(in the rows, 128 means zero)
These are runs of 8 systems, one row a step. Runs of the same system follow the same rule from any start.
path 1, W (9 x 20):
[[146  58 116 152 130 153 117 148 118 159 102  92 157 159 114 146  93 108
   98 132]
 [ 86 145  84  88 107  79 119 170 109 117 118 157 102 106 142 118 142 114
   94 132]
 [178 110 145 137 173 103 130 112 157 155 173 112 102 101 139 125  92 158
  137 169]
 [115 126 103  97 147 153  80  84 124 112  87 110 158 176 174 130 153 139
  108 125]
 [124 179 121 111 114 143 171 119 112 105 154 140  90  69 119 116 156 167
  175 103]
 [161  88 139 167 144 155 166 112 142 132 126  85 168 181 112 173 100 120
  141 125]
 [ 48 161 113 107 113 107 130 166 127  94 107 176 134 151 137 120 150  73
  122  85]
 [149 120 162 168 154 123 126 161 150 158 179 149  91  90  84 121  76 122
  170 150]
 [116  78 106 127 140 154  52 134 116 161  71 103 178 164 146 131 122  97
   82 144]]
path 2, N (9 x 20):
[[129 109 135 126  81  93  95 150 142 121 115 145 102 143 102  82 119 127
   52 126]
 [132 144 142 126 126  68  97 137 140 123 120 119 150 139 144 132 140 111
   82 202]
 [128 148 152 119 124 142  94  91  92 125 110 118 152 112 188 107 166 158
  119 169]
 [138 154 123 134  60 151 136 113  74 153 111 105 142  88 113 137 172 141
  120 128]
 [118 110 147 125  95 115 179 137 133 146 117 108 151 100 131  97 150 104
   83  82]
 [124 122 143 127  89 105 157 137 137  71 114 144 116 174 121 102 121 137
   83 114]
 [109 166 173 153 126 104 115 137 145  95 126 146 159 162 120 137 139  95
  131 165]
 [103 136 158 137 135 175  63 112 116 128 101 141 156 136 145  98 143 120
  138 127]
 [122 134 107 131  83 140  77 155  94 164 108 131 118  91  87 123 141 119
  108 136]]
path 3, E:
[[100 165  67  74 156 151 160  97 131  93 108 105 146 124 156 157 175 137
  162  90]
 [153  97 164 160 121 162 221 146 129 100 139 107 129 105 100 114  96 149
  148 111]
 [ 91  95 124 138 156 126 128 134 122 104 121 170 134 227 176 147  93  96
  137  96]
 [ 82 177 146 112 166  95 150 171 163 111 159 165 110  64 128 101 134  90
  164 123]
 [161  84 136 150 198 169  72 125 161 143 141 123 116 142 110 124  68 146
  162 152]
 [ 78 125  56  82 159 151 101 148  85 156  97 121 146  88 181 142 155 111
  137 117]
 [175 105 132 138 109 124 180 130  92 164 169 114  85  57 133 117 106 184
  135 141]
 [150  87  94 106 156 106 137  66 135 138 131 108 133 211 198 162 118 144
  105 109]
 [103 187 138  92 125 112 208 126 149  54 130 123 133  84 146  95 175 144
  136 114]]
path 4, E, 9 rows:
[[ 91 133 152 121 160  73 173 158  94 111 158 171 119 112 232 120 116 122
  135 164]
 [150 153 173 130 198 128 121  61 173 137 183 142 112 128 169 115 121 151
  189 124]
 [112 131  79  92 187 199 120 100 161 111 108  98 146 130 120 136 143 134
  174  73]
 [120  94  99 135 124 172 194 187  94 108 116 117 121  91 107 132  98 137
  148 112]
 [120  75 134 146 152  95 153 149 106 145 152 160 117 171 188 142  77 115
  122 125]
 [102 159 130  89 181  85 127 115 163 118 161 157 106 109 185 102 139 124
  145 123]
 [160 138 128 126 189 169 125 100 166 112 142 100 125 105 108 129 115 161
  178 148]
 [108  94  95 120 153 190 137 131 101 131  93 102 163 134 155 142 128 122
  146 100]
 [114 118 123 134 107 123 186 157  88 132 150 155  97 103 147 123 112 136
  141 101]]
path 5, N, 9 rows:
[[103 141 147 125 114  88 148 137 119 136 157 175  95 117 158 104 129 117
  124 102]
 [167 132 149 142 125 117 110  88 172 125 143 117 124 169 100 130 125 140
  115 129]
 [ 98 144  99  99 162 139 115 141 138 100 104 117 158 124 137 139 147 110
  137 141]
 [132 124 156 152 114 161 120 148  94 125 127 136 118  91 122 101 114 152
  141 151]
 [130 103 109 135 110 115 121 123 110 182 129 123 133 148 132 158 126 100
  110 109]
 [117 144 123  95 138  95 130 121 156 116 141 143 103 107 146  92 140 137
  112 114]
 [169 127 138 144 123 131 132 118 141 107 129 100 134 144 101 139 119 152
  121 168]
 [ 94 135 118 119 150 138 137 135 107 125 114 128 160 126 172 144 144 107
  143 125]
 [134 137 151 145  99 151 127 124 110 124 139 150 100 111 111  99 126 151
  142 111]]
path 6, T, 9 rows:
[[132 118  49  92 130 151  53 128 141 125 105 123  95 151  77 138 122 149
  115 122]
 [124 138 103  94 185  92 180 150 144 102 133  95 146  80 169 141 134 126
  129 176]
 [146  95 147 131 136 169 102  80  93 135 134 142 104 143 189  91 112 186
  130 117]
 [137 152  96 137 129 148 144  97 117 139 130 100 158 163 111 208 151 117
  174 118]
 [136 105 169 136 134 140 192 126 179  88 138 122 125 135 114  80 108 136
  118  79]
 [111 112  94 141 117 140  88 165 104 101 113 166 102 196  96 157  89 124
  135 139]
 [ 96 154 140 127 165  87 170 170 145 134 163 149 125  80 143 130 122  87
  161 135]
 [124 110 127 120 145 166  54 120 131 160 131 149  95 102 126  78 116 144
  134 106]
 [119 145  56  90 150 132 124 138 124 148 106  83 154  90 122 174 160 111
  138 145]]
path 7, T:
[[131 170 173 137  85  49 107  83 150 181 150 130 159 141 142 139 185  79
   87 125]
 [145 187 179 134  59 111  99 104 141  94 117 130 124 116  81  82 176 152
   84 151]
 [130 139 168 161  92 121 103 160 104 117  89 108 182 127 115 130 139 104
   86 209]
 [110 128 177 149  59  89 140 144  81 166 123 147 146 107 161 100 154 100
   77 120]
 [161 146 145 151  67  88  83 113 127 181 143 129 109 128  82 135 142 121
   92 147]
 [116 161 159 120 119  80 104 125 168 120 115 116 165 123 126 109 166  90
   80 156]
 [126 156 156 132  69 120 110 134  83 111 110 137 122 100 135  92 154 156
   86 168]
 [149 128 160 162 105 114 112 126 100 174 125 101 168 118 132 148 139 107
  109 177]
 [122 136 162 129  80 100 134 103 128 149 123 130 144 134 142  99 165 110
   81  91]]
path 8, J, 9 rows:
[[ 90 138 140 126 108  87 174 212 172  89 100 116 168  94  75 107 139  56
   85 132]
 [ 95 152 192 146  74 103  65 150  86 102 115 198 109 139 158  62 134 133
   84 165]
 [149 171 108 123 146  93  41 144 156 179 139 109 127  69  74 145 146 110
  126 209]
 [155  83 174 125 127 149 113  96 135 172  97  69 174  73 171  52 150 143
   61 129]
 [197 137  94 129  62 125 114  70  82 128 118  88 110 164 110 174 149 204
   94 177]
 [152 145 150 136 136  69 227 103 172 130 151  69 186 121 139 171 160  90
  119 133]
 [ 98 175 179 140  59 134 144  66 111  98 130 176 129 200 153 111 174 128
  129  50]
 [112 205 116 142  93 118 140 177 161  95 141 146 109 107   5 154 144  93
  171 123]
 [ 76  94 204 155 118 130 112 199 151 115  95 163 160 114 116  43 108  60
   81 105]]
path 9, H, 9 rows:
[[119 182 175 149  51 168 108 106  88 100 126 171  96 115  98  78 157 167
  141 101]
 [141 111 146 156 102 116  76 177 157 140  99 105 151 125  51 114 113  91
   72 174]
 [ 95 152 166 127  67 105 105 104  76 179 123 155 147 108 191  99 184 106
   94 101]
 [190 136 134 136  88 131  77 112 130 118 136 115  83 109  70 101 123 200
   96 185]
 [138 119 161 137 118 114 125  98 149 172 103  68 209 125 145 134 170  82
   78 134]
 [142 170 145 143  55 170 137  84  55 100 121 140 113 130 136 126 162 195
  146 133]
 [172 122 152 172 104 115 143 158 167 121 127  87 152 135  35 150 109 105
  106 170]
 [ 81 151 173 151  79 134 125 100  94 151 122 167 160 170 163 125 168  80
  134  63]
 [138 165 126 131  78 125  88 162 134  76 130 160  70 117  40  98 121 166
  116 156]]
path 10, F (9 x 20):
[[115  91 138 110 134  77 114 131 150 144 116 134 139 156 175  97 123 101
   58 120]
 [138 186 112  97 134  95 112 102 126 101 157 151  83 109 148 129 148 174
  148 168]
 [157 134 167 151 155 173 111  84 150 143 121  79 181 119 121 130 145 129
  149 142]
 [ 91 118 108 131  81 158 135 131  53 141 104 150 134 144 164 137 144 124
  127  86]
 [163 134 132 147  87 103 181 150 142 126 159 122  92 102  59 133 110 137
  126 128]
 [103 110 165 126 151  95 111 127 183 120 116 141 158 177 149  96 123  79
   89 104]
 [ 94 189 100  92 139 123 105 139 113  90 139 170  90  95 140 118 148 148
  165 146]
 [166 115 147 155 151 180  92 125 155 152 118  74 160  89  73 118 122 129
  140 160]
 [ 95  89  84 109  98 130 107 139  65 161  89 129 144 144 183 135 139 113
   80 108]]
path 11, F, 9 rows:
[[142 102 112 124 184  88 147 175 205 107 154 128  96 130  79 126  69 114
  125 141]
 [ 96 106 109  98 218 120  73 138 160 108 114 140 142 156 188 119 107 111
  126 158]
 [143 140  79 113 173 162 100 128  88 133 137 118 104  86 147 161 117 174
  182 186]
 [178  60 113 153 146 166 134 102 112 186 120  66 160 145 136 168 103 136
  127 134]
 [122  96  90 114 104  97 188 115  80 132 138 142 107 185 190 168 114 137
  112  92]
 [158 145 163 148 149  97 201 112 176  89 184 141  97 157 104 144 100 146
  168 127]
 [ 79 135 161 142 181 152 110 124 162  99 120 160 168 194 148 131 121  70
  171  95]
 [ 77 151  84 119 148 171 120 186 104 109 129 169  95  88  95 135 113 120
  198 112]
 [151  59 107 145 159 156  99 185 163 155 109  87 136 107  58 122  74 105
  107 141]]
path 12, V, 9 rows:
[[109 100 142 133 151  86 119 185 157 102 120 146 132 148 130 107  92  95
   89 162]
 [120 158 135 121 162  96 108 115 108 124 153 152 121 129 194 143 132 138
  153 184]
 [139 145 142 132 150 173 120  79 125 161 149 116 133  99 144 127 147 144
  182 103]
 [142  92  93 122 110 179 114 115 127 136  97  99 130 141  96 122 127 144
  109  85]
 [120 106 107 120  95  94 149 182 117 128 111 121 121 102 110 116 120 115
   73 140]
 [136 124 157 140 146  70 152 130 146 129 158 139 127 148 160 134 109 114
  115 154]
 [130 173 121 113 157 127 133  87 143 103 146 129 128 142 148 153 148 148
  171 138]
 [132 137 135 139 136 190 124 125 135 112 121 118 131 104  90 113 127 143
  168 113]
 [117  91 105 143 107 158 105 160  98 134 102 133 126 154 104 135 103 118
  112 119]]
path 13, H:
[[136 164  84  99 111 153 156 134 123 103 102  79 145  72  85 140 168 149
  134 142]
 [140  77 177 182 118 169 170 147 101 149 125 114 156 127 131 121  94 118
  136 114]
 [118 134  95 131  82  91 125 128  96 118 128 159 104 207 124 176 121 122
  111 123]
 [125 168 175 127 136  86 151 130 196  98 162 149 108 106 102  82 137 116
  126 116]
 [ 98 125 143 137 166 172  36 125 132 135 103 147 151 151 140 112 124 107
  145 131]
 [108 152  74  92  98 112 124 167  89 144 113 118 114  50 120 126 160 130
  106 149]
 [173  63 168 157 135 132 136 119 127 184 151 109 121 101 147  95  91 149
  104 129]
 [143 123  86 106 113 105 111  79 111 125 110 109 136 202 168 171 146 147
   93 136]
 [150 179 165 126 127 122 198 106 158  69 146 106 129  91 113 110 153 164
  148 144]]
path 14, J (9 x 20):
[[149 115 105 113 138 167 141 137 122  97  96  82 143  96 115 117 128 165
  118 156]
 [153 105 150 159 126 126 149 120  99 128 133 116 144 157 159 152 108 142
  127 166]
 [122 143 109 123 122 101 141  99 115 168 147 132 129 145 156 166 149 105
  140 102]
 [127 144 133 117 128 126 158 111 164 112 149 138 105 124 112 104 137 136
  141  78]
 [107 134 123 132 128 150 119 154 143  77 108 140 134 159  94 123 119 119
  135 120]
 [ 99 133 136 141 123 130 124 180  95 124 120 147 130  97 132 121 120 107
  134 155]
 [135 107 139 138 139 112  81 136 130 166 146 143 107 121 136 112 106 122
  115 144]
 [138 111  88  95 148 128  97 116 136 152 116  99 129 106 143 124 139 137
  103 135]
 [162 121 130 121 137 137 148 101 124 109 129  97 128 118 150 119 128 176
  122 152]]
path 15, W, 9 rows:
[[ 97 106 120 159 133 127 146 231  72 125 127 153 123  99 121 148  80  97
  149 178]
 [119  77 106 126 151  78  82 146 110 219 143 140 126 134 180 151 101  83
   99 142]
 [138 123  70  74 147 103  58 106 158 156 139 134  70 111 130 102 131 155
   97 119]
 [178 123  92  94 171 159 129  95 148  98 118  68 120  90 128 118 130 200
  130 173]
 [124 130 105 102 141 156 183  92  92  76 107 106 150 151 201 148 149 170
  142 125]
 [119 173 123 132 128 117 197  97 126 111 172 151 115 155 137 179 144 123
  198  85]
 [110 123 148 155 167 154 137 128 188 127 134 133 161 179  90 147 111  65
  174  69]
 [ 64 122 128 142 131 163  90 205 130 108 104 177 125 129  79 105 104  77
  146 102]
 [128  87 117 156 132 132  90 210  91 191 130 130 117  68 103 129  83 103
  124 175]]
path 16, V (9 x 20):
[[121  72 125 117 130 121 163 169 127 103 128 144  92 116 145  75  84 149
   91 108]
 [163 125  96 132 147  74 126 134 129 162 158 110 116 137 128 189 107 122
  129 189]
 [ 98 140 130 111 179 144 184 115 142 101 134 125 152 122 177 128 139 116
  171  92]
 [164 119 101 124 144 160 103 118 146 111 143 131  74 133  81 121  94 184
  154 130]
 [105 106  96 139 138 155 134 180 101 148  99 101 171 111 116 167 119  83
  137 143]
 [102  96 124 114 138 109 141 143 122 123 146 175  84 142 173  91  96 135
  115  89]
 [158 137  94 114 161  91  92 117 151 179 157 103 117 105 117 167 127 121
  137 170]
 [109 107 137 114 176 164 165 115 137 108 108 102 171 121 183 108 135 124
  138 103]
 [169 116  95 118 107 138 123 121 112 114 141 127  69 119 102 121 105 197
  123 144]]

Which system made each run below?
path 17, 2 rows:
[[ 87 158 108  90 129  71 173 136 151 110 151 162 103 128 152 120 148 103
  124  77]
 [128 113 155 132 191 154  85 132 170  98 144 156  99 130 126  80  82 149
  155 136]]

H
path 18:
[[139 145 138 132 101 158 164  91 104 102 102  90 173 133 145 137 167 149
  124 128]
 [123 135 181 168  68 136 169 130  81 123 137 152 125 132 135 113 129 133
  129 110]]

F
path 19, 2 rows:
[[125 124 135 169  72 162 101 168  52 151 143 184  70 110  92 122  95 149
  155 130]
 [134  68  90 118 176  78 104 179 186 180 140 111 122 123  99 139  81  73
   89 136]]

J
path 20 (2 x 20):
[[145 109 129 135 191 143 127 120 174 115 139 115 135 155 120 143  94 127
  158 136]
 [ 85 146  88 102 148 138 145 134 114 116 118 136 142 136 154 158 146 106
  160 100]]

H
path 21, 2 rows:
[[120 126 145 152 121 151 108 166 112 162 133 133 130  73  96 114 121 109
  141 135]
 [116  85 123 129 131 124  99 116 119 153 116 139 138 185 166 132 114 107
  101 101]]

V
path 22:
[[ 96 148  73  80 123 118  78 104 154 114 117 158  97 173 121 124 152 126
  113  73]
 [126 137 153 128 148 121  88 167 157 151 121 107 146  47 103  81 136 106
  106 175]]

V
path 23:
[[165  84  36 119 142 156 105 147  86 115 101  89 115 163 113 200  86 173
  128 195]
 [110 119 152 117 109  90 188 132  76 162 116 105 176  70 227 114 169 106
   84 136]]

E
path 24:
[[170 112 174 158 180 167 122 140 191 121 138  91 138  83  69  93  92 137
  151 162]
 [111  96  88 133 122 173 126 137  54  89  78 126 153 200 170 173 112 143
  129 144]]

V
path 25 (2 x 20):
[[112 166 137 130  86 108 140  99 123 168 136 126 151 119 126 145 185  90
  127  84]
 [145 112 158 148 102 126 147 135 171 113 140 132 107 143  70  95 105 125
  110  90]]

W
path 26, 2 rows:
[[152 135  75 106  96 135 129 118  96 114 136 133  71 119 111 135 127 191
  131 131]
 [152 111 141 136 202 121 132 111 166 135 143  96 162 143 154 156 109 116
  150 171]]

T
path 27, 2 rows:
[[131  95 163 142 117  46 206 150 144 163 174 149 110 129 158 122 100  91
  101  98]
 [130 138 138 131 153  85  43 112 187 119 141 160 114 211 108 135 108 104
  112 153]]

W
path 28:
[[151 124  89 135 151 187 103 112  87 166 149 128  91 102 119 165 107 169
  200 126]
 [131  62  70  99 148 125 167 121 118 196 124  86 139 111 173 147 125 113
  101  78]]

E
path 29 (2 x 20):
[[102 122 160 144 112 133 122 147 104 156 173 209  54 100 138  72  96 135
  159  64]
 [180 104  88 153 132 144  59 131 138 181 113  74 152 146  52 193 109 113
  122 183]]

W
path 30, 2 rows:
[[165 108 125 122 146 140 112  85 139 101 136 127 103 169 142 118 106 186
  126 136]
 [131 153  97 124 110 145 152 149  98 137 117  96 146  79 101 162 150 126
  146 153]]

V
path 31:
[[144 130 111 126 140 181 150 131 104 110 120 103 126  83 122 125 125 169
  161 142]
 [126 106 100 129 123 133 172 127  95 131 118 112 147 160 157 168 125 124
  127 116]]

W
path 32 (2 x 20):
[[122 178 164 118 108 105 170 121 183  95 172 160  82  90  84  74 146 136
  143  73]
 [163 105 179 188 144 175 107 137 147 102 108  98 174 179  80 142  93 122
  137 180]]

W
path 33 (2 x 20):
[[154 119 159 120 184 119 114  84 175 140 144  97 148 117 166 105 133 135
  123 148]
 [117 148 124 118 107 174 101  92 102  88 106 148 118 160 142 111 150 171
  139 107]]

W
path 34, 2 rows:
[[126  88 132 137 141 120 170 167 142  79  99 104 165 175 135 136 100 108
   94 152]
 [ 79 170 146 122 139  83 116 152 112 113 152 191 108 125 173 122 132 105
  146 147]]

W
path 35:
[[116 156 137 119 114  49 173 146 122 162 187 168  81  74 156 118 132 117
  128 122]
 [180 102 136 118 190 113  96  74 201 125 153 108 113 171 136 120  99 160
  118 146]]

E
